In the data rows, 128 means zero.
Here are some points, each followed by its number:
[172 129 145 130  97 132 150  98 134 131] 0
[180 109  80 140   0  84 121  65 127  99] 1
[105 139 139 143 108 120 100 116 119 109] 2
[ 94 136 168 107 172 151 113 122 129 149] 3
[136 114 122 158 108 139 160  98 106  86] 4
[ 98 141 154 146 104 125 100  96 114 104] 5
[127 148 137 159 126 112 131 147 130 124] 6
[148 150 163 154 100 121 147 110 135 143] 7
[ 94 102  72 112  77 104  46 116 103  63] 8
[148 138 108 102  92  90  53 156 151 147] 9
[ 67 169 119  73  12  61   0  79 158 187] 10
[ 62 153 180 101 198 160 119 133 135 168] 11
[127 115 173  69 213 191 164 117 143 176] 12
[122 115 131 155 107 141 148  95 104  86] 13
[168 178 154 131  86  82  94 150 178 189] 14
[105 109 118  96 169 151 100 143 119 113] 15
[159 151 147 157 103 113 154 117 140 147] 16
[146 165 151 178  99 108 181 116 141 168] 17
[171 112 119 122 127 132 133 141 131 116] 18
[104   0   0 128 186 148 204 190  52   0] 19
[149 133 157 151 120 135 157 104 124 124] 20
[ 77 138 146 119 157 137  81 135 121 120] 21
[185 102  99 147 120 132 217 138 121 104] 22
[ 79 130 129 125 155 129  93 144 115 112] 23
[174 111 126 125 113 136 150 110 130 122] 24
[148 127 147 137  92 134 134  91 122 113] 25
[ 91 140 120 111  87 101  38 116 127 118] 26
[ 87 137 153 107 166 141  87 140 129 138] 27
[149 153 165 157 125 126 149 130 137 143] 28
[ 58 107  57 130  52  90  40 101  90  50] 29
[198  94 130 142 109 155 201  90 115  99] 30
[ 92 118 117 119 166 137 109 150 117 110] 31
[ 81 145 144 124 168 131 103 155 127 136] 32
[116 159 124 122  96  84  67 158 152 166] 33
[115 118 128 106 152 140  92 138 122 111] 34
[  0 163  83 202  40  55  57  97  84  65] 35
[103 116 122 117 160 141 113 145 118 105] 36
[157 108 114 179 111 146 235 100 104  89] 37
[118 143 130 183 120 114 173 128 120 111] 38
[209  92 130 134 115 163 207  83 117 104] 39
[197  92 121 164  98 156 234  80 105  91] 40
[114 125 139 108 165 144 102 148 128 127] 41
[154 116 104 123  74 112  89 109 125 102] 42
[ 76 101 113  96 224 162 152 161 118 142] 43
[173 105 128 132 114 147 156 101 117 103] 44
[255  92   0  53  44  50  87 216 186 183] 45
[152 157 145 181  95 104 153 127 133 128] 46
[ 25 137  58 197 135  78 121 187  93  66] 47
[201 123 139 137  73 127 156  94 138 123] 48
[ 80 160 169 109 236 149 170 173 150 210] 49
[131 147 168 118 127 135  93 114 137 146] 50
[ 67 146 152 114 185 142 110 137 131 150] 51
[111 119 123 114 155 135  97 145 119 109] 52
[132 118 119 127 122 128 111 128 120 101] 53
[207 113 165 110  28 154 130   8 127 122] 54
[144  92 124  56 223 178 145 169 140 158] 55
[166 171 212 121 135 143 144 108 164 217] 56
[127  93 122  74 209 173 139 153 125 135] 57
[138 113 117 120 118 131 103 125 119 100] 58
[ 87 102  70 145 151 120 117 162  99  64] 59
[173  77 120  66 201 185 152 149 133 135] 60
[110 137 113 147  80  99  88 117 119 100] 61
[140 125 130 129 113 127 105 125 124 111] 62
[162 123 136 128 103 128 131 106 132 124] 63
[143 120 116 137 114 126 124 133 122 103] 64
[ 98 136 152 117 166 141 108 140 130 139] 65
[136 126  94 151 117 100 126 163 126 105] 66
[116 119 128 108 166 139 100 150 125 115] 67
[111  55  34 110 178 146 152 166  88  46] 68
[ 90 115 121 107 177 143 105 154 121 112] 69
[ 30 156 165 116 231 146 152 167 135 183] 70
[183 215 133 214  26  33 184 141 180 209] 71
[ 87 142 172 101 203 158 119 148 138 164] 72
[135 115 156  69 214 174 146 142 147 179] 73
[125 142 157 162 113 130 147 106 119 117] 74
[100 165 193 169  92 133 139  63 119 140] 75
[115 117 129 105 156 139  92 142 123 114] 76
[ 45 123  60 150  38  76  56  97  94  65] 77
[123  81  86 101 154 149 111 139 103  73] 78
[ 83 141 143 127 143 129  90 134 119 119] 79
[235 120 159 139  88 145 225  82 144 157] 80
[162 143 155 162 122 130 182 114 131 135] 81
[ 78 148 127 131 196 126 149 194 141 167] 82
[ 92 167 154 166 105 107 106 120 124 125] 83
[ 92 138 160  97 178 152 110 140 133 160] 84
[170 131 146 132 111 132 145 114 134 131] 85
[ 75 126 119 126 170 131 111 151 117 118] 86
[130 129 103 185  74 105 191 100 115 110] 87
[ 81 157 156 109 228 147 146 174 151 199] 88
[ 57 141 101 154  82  92  63 119 104  81] 89
[181 107 129 138 121 148 172 113 122 103] 90
[137 114 167  76 227 179 177 141 155 188] 91
[116  83  90 110 203 176 187 136 104 104] 92
[ 72 133 100 130 220 131 163 208 135 154] 93
[145  94 107  87 235 168 189 178 138 152] 94
[112 142 141 143 117 119 104 123 125 117] 95
[ 62 135 148 151  40 135 108  12  91  86] 96
[109 138 135 150 103 114 106 114 118 109] 97
[140 118 116 154 122 127 153 128 116  97] 98
[149 102 122 126 115 142 123 107 109  84] 99
[180  75 132 105  43 181 156   0  93  74] 100
[179 100 135 136 111 156 177  90 114  95] 101
[ 62 149 157 122 187 143 115 142 129 149] 102
[123 109 109 112 184 145 137 167 125 122] 103
[182  88 121 144 109 167 217  77 104  85] 104
[199  94 103 109 128 141 156 131 134 125] 105
[ 86 140 178  62 218 179 136 143 153 215] 106
[ 75 128 117 121 181 129 110 171 123 131] 107
[228 118 164 163 112 159 255  92 137 147] 108
[121 106 119  89 188 156 115 162 126 129] 109
[135  88 114  61 255 179 167 186 139 156] 110
[186 136  50  91 104  50  71 227 186 188] 111
[111 129 149 113 160 143 110 132 130 132] 112
[ 60 148 160 123 180 143 115 133 126 153] 113
[112 146 155 174 103 125 155  91 111 108] 114
[111 159 169 155  85 125 160  74 127 152] 115
[108 138 138 152 107 121 113 108 115 102] 116
[ 78 142 140 127 166 128 102 154 125 132] 117
[  0  79   0 255 148  69 188 182  13   0] 118
[212 151 139 190  95 100 211 147 155 153] 119
[ 43 154 157 120 204 140 127 168 128 164] 120
[150 109 123 140 113 139 149 110 112  94] 121
[155  78 106  75 177 169 133 134 118 107] 122
[174 142 155 135 116 126 140 129 144 156] 123
[119 141 154 123 181 143 133 153 140 157] 124
[212 139 126  83   9  85  69  92 174 184] 125
[131 151 113 111  89  81  51 158 151 158] 126
[ 64 103  39 126  15  76  38  81  97  59] 127
[124 116 128 135 114 134 115 109 110  87] 128
[103 111 116  99 162 143  94 147 118 110] 129
[102 135 157  97 189 154 114 144 137 161] 130
[232 139 158 144  89 137 202 103 163 177] 131
[129 160 147 188 127 106 189 145 132 141] 132
[159 116 107 141 101 128 155 109 123 111] 133
[ 69 156 156 136 202 136 145 174 141 178] 134
[ 90 127  61  53  12  60   0 101 145 148] 135
[132  84 118  59 222 181 135 158 130 147] 136
[129  68  56 102 165 149 138 157 103  72] 137
[111 186  97 106  37  30  20 160 184 211] 138
[142 144 158 169 119 133 184 103 126 134] 139
[128 155 173 150  89 129 149  76 132 149] 140
[123 128 109 166 101 111 166 119 116 105] 141
[137 153 115 146  86  81  96 148 142 134] 142
[177 123  81 110  96  86  81 178 152 136] 143
[101 121 130 109 150 139  91 132 123 114] 144
[141 156 135 154  85  93 106 134 145 143] 145
[ 66 153 246  21  42 163   0   0 129 162] 146
[ 82 142 151 109 164 138  98 140 129 142] 147
[119 157 167 210 114 129 240  95 119 135] 148
[166 133 164 152 101 145 177  81 131 136] 149
[118 108 129  94 169 148 103 139 122 119] 150
[247  66   0  38  23  69  46 169 162 134] 151
[138 145 126 132  87  96  77 133 141 133] 152
[ 97 121 126 125 147 138 101 133 113 102] 153
[143 125 142 137 118 136 120 115 118 105] 154
[131 150 151 162 111 116 143 121 132 134] 155
[123 146 151 164 123 121 149 124 124 121] 156
[ 10 124  18 212 152  70 159 211  84  51] 157
[185 114  87 164 107 117 218 142 133 126] 158
[ 92 146 145 148 107 118 107 104 120 117] 159
[148  97 111 106  76 133  94  78 112  87] 160
[ 90 131 141  97 204 146 144 174 140 170] 161
[177 110 121 125 109 134 146 117 129 117] 162
[178 107 119 125 111 140 158 111 125 114] 163
[122 189 200 169 125 115 169 118 153 184] 164
[109 113 122 103 145 142  90 130 117 103] 165
[ 61 145 145 113 185 135 117 156 132 159] 166
[ 89 113 117 114 181 149 129 147 114 114] 167
[138 146 114 129 112  91  84 169 149 145] 168
[109  83  85 209  81 139 247  58  62  25] 169
[126 149 158 169 111 127 151 103 121 118] 170
[ 84 151 151 151 100 118  90 101 114 106] 171
[137  80 102 143  94 152 154  71  86  48] 172
[146 142  96 129 124  86  95 194 149 142] 173
[ 94 131 148 108 166 146  95 131 127 132] 174
[ 39 121 126  97 202 153 118 141 113 133] 175
[111 145 140 148 114 117 109 126 122 112] 176
[255 114  92 126  47  96 159 114 157 151] 177
[157 102 127 136 113 149 160  91 111  92] 178
[141 130 114 200 126 115 234 139 113 113] 179
[129 139 147 143 106 127 115 109 121 116] 180
[  4 129  57 163  42  72  43  95  79  43] 181
[140 118 120 132 112 125 107 123 120  96] 182
[ 77 147 140 132 168 129 103 154 124 129] 183
[110 144 152 184 113 127 178 101 111 109] 184
[ 96 121 120 116 158 134  91 144 116 106] 185
[ 59 136 147 112 174 140  94 136 121 133] 186
[165 109 106 139 109 126 140 122 118  99] 187
[ 57 107  35 179 164  97 147 203  91  56] 188
[130 141 145 163 117 122 137 120 121 114] 189
New points follow, each followed by the numbers of its two nearest points above, looking only along the 4 directions in which the numbered points spread most, nearest first.
[ 94 121 122 113 154 135  86 144 118 104] 185 144
[137  83 101  92 159 154 107 134 110  88] 78 122
[ 79 127 125 122 153 130  86 142 114 106] 23 185
[255 153 155 151  82  94 192 158 188 199] 131 80
[191  46   0  22   0  77   0  99 135  99] 151 45
[142 166 162 211 109 123 255 103 127 141] 148 139
[103 149 166 164  84 134 149  61 112 110] 114 115
[129 126 157 118  77 142  77  62 115 101] 145 142
[130 177 106 108  62  53  36 156 171 197] 138 126
[110 132 136 182 103 130 182  87 101  96] 184 38
[169 156 147 171 122 113 188 153 151 159] 81 20
[134  89 126  46 235 183 144 162 142 166] 55 136
[144 141 132 113  72 103  65 113 142 137] 152 142
[143 126 136 130 107 127 106 114 123 108] 62 154
[169 130  65  45  69  60  13 173 190 198] 111 138
[ 75 154 164 124 202 146 131 154 132 162] 134 72
[216 186 159 192  81  79 193 159 178 198] 131 119
[ 99 135 145 114 160 138  95 140 127 132] 174 65
[168 191 224 146 136 124 180 116 173 233] 56 164
[250 122 162 162 127 158 255 104 142 157] 108 80
[132 137 141 131 107 123 106 112 126 120] 180 62
[155 126 201 114  66 164  99  23 117 116] 140 115
[ 92 138  91 255 108 103 255 129  91  71] 169 37
[ 51 160 223   0   0 136   0   0 147 204] 146 10
[ 44 152 153 124 206 135 124 168 132 164] 120 102
[124  95 118  79 193 162 122 162 127 134] 109 57
[143 117 128 134 122 135 123 121 117  98] 64 154
[ 80 148 255   1  58 212   0   0 131 178] 146 14
[137 173  36 220 116  21 181 255 156 152] 66 58
[ 96 112  78 111  55  98  42 100 109  77] 8 29
[161 107  78 104  97 101  70 156 134 106] 143 173
[163 110 120 123 121 137 137 127 126 114] 18 162
[218 194 144 182 138  66 190 240 193 221] 123 56
[ 89 138 145 124 145 134  88 131 120 118] 79 21
[ 92 143 136 116 219 134 168 188 148 177] 161 82
[144 127 139 128 110 129 106 111 126 118] 62 154
[230  93  99 141 106 146 223 120 134 123] 39 30
[149 116 157  68 214 173 149 147 151 189] 73 91
[219 126 110 117  39  95 130 105 155 147] 177 48
[148 118 123 134 114 129 124 124 123 105] 64 182
[168 142 123 146  85 102 121 133 142 132] 63 145
[104 186  98 107  30  28  17 154 176 206] 138 10
[175 116  80 109 100  92  82 173 143 125] 143 173
[114 108 129 101 184 158 128 140 122 122] 103 109
[169 113 106 116  70 111  94 110 128 107] 42 160
[131  73  63 120 159 142 146 159  98  60] 137 78
[107 116 126 120  90 130  72  88 107  83] 61 97
[171  78  39  74  64 100  49 144 127  87] 143 8
[100 168 164 160 115 118 127 116 133 148] 83 159
[255 126 255  20 134 212 107  27 173 204] 56 131
[112 129 126 156 118 122 120 123 111  93] 128 116
[ 77 128 125 115 159 134  85 141 115 113] 23 185
[168 106 120  96  38 129  77  57 123 101] 42 160
[242 113 170 160 117 175 255  76 136 152] 108 80
[ 61 157 176 112 206 155 130 138 133 187] 11 134
[135 146 211 126  17 150 108   0 122 136] 71 140
[175  98 154 116  74 163 153  37 116 109] 48 0
[184 119  74  68  74  80  38 168 163 155] 111 143
[212 153 255  39 124 203 100  24 175 234] 56 14
[148 161 169 205 122 135 245 101 126 142] 148 139
[235 140  62 102  75  53 109 207 190 198] 111 143
[141 145 167 145 106 131 134  94 133 141] 7 155
[225 171 155 113  96  89 104 168 191 224] 14 125
[106 168 129 120  80  81  53 133 156 166] 33 126
[138 157 162 216 109 122 235 102 116 128] 148 139
[118  84 104  52 255 188 172 186 135 150] 110 94
[219 106 103 106  43 114 119  85 141 124] 177 48
[117 104 128  89 177 158 107 134 123 121] 150 67
[130 164 191 207  90 134 247  56 118 138] 148 139
[254  88 135 143 122 168 253  91 128 127] 108 39
[149 118 148  93 194 155 135 150 144 157] 73 124
[192 244 172 245 150  44 255 254 207 255] 56 164
[170  23   0  31   0  85   3  90 107  38] 151 127
[ 91 123 124 123 146 133  93 133 112 101] 153 185
[148 118  88  82  83  95  40 143 143 130] 9 143
[112 127 144 107 170 143 103 148 129 134] 41 112
[  0 139   0 255 198   8 224 255  79  58] 157 118
[220 148 132 103  30  81  83 112 173 186] 125 14
[107 140 141 156 113 123 116 115 114 106] 116 176
[191 182 153 112  20  74  80  93 177 212] 125 14
[134 143 179 106 124 144  82 101 138 143] 50 145
[124 118 127 144 116 133 124 113 108  88] 128 141
[140 185 120 208   5  43 152 107 149 160] 71 54
[ 81 129 126 123 153 129  89 145 118 108] 23 185
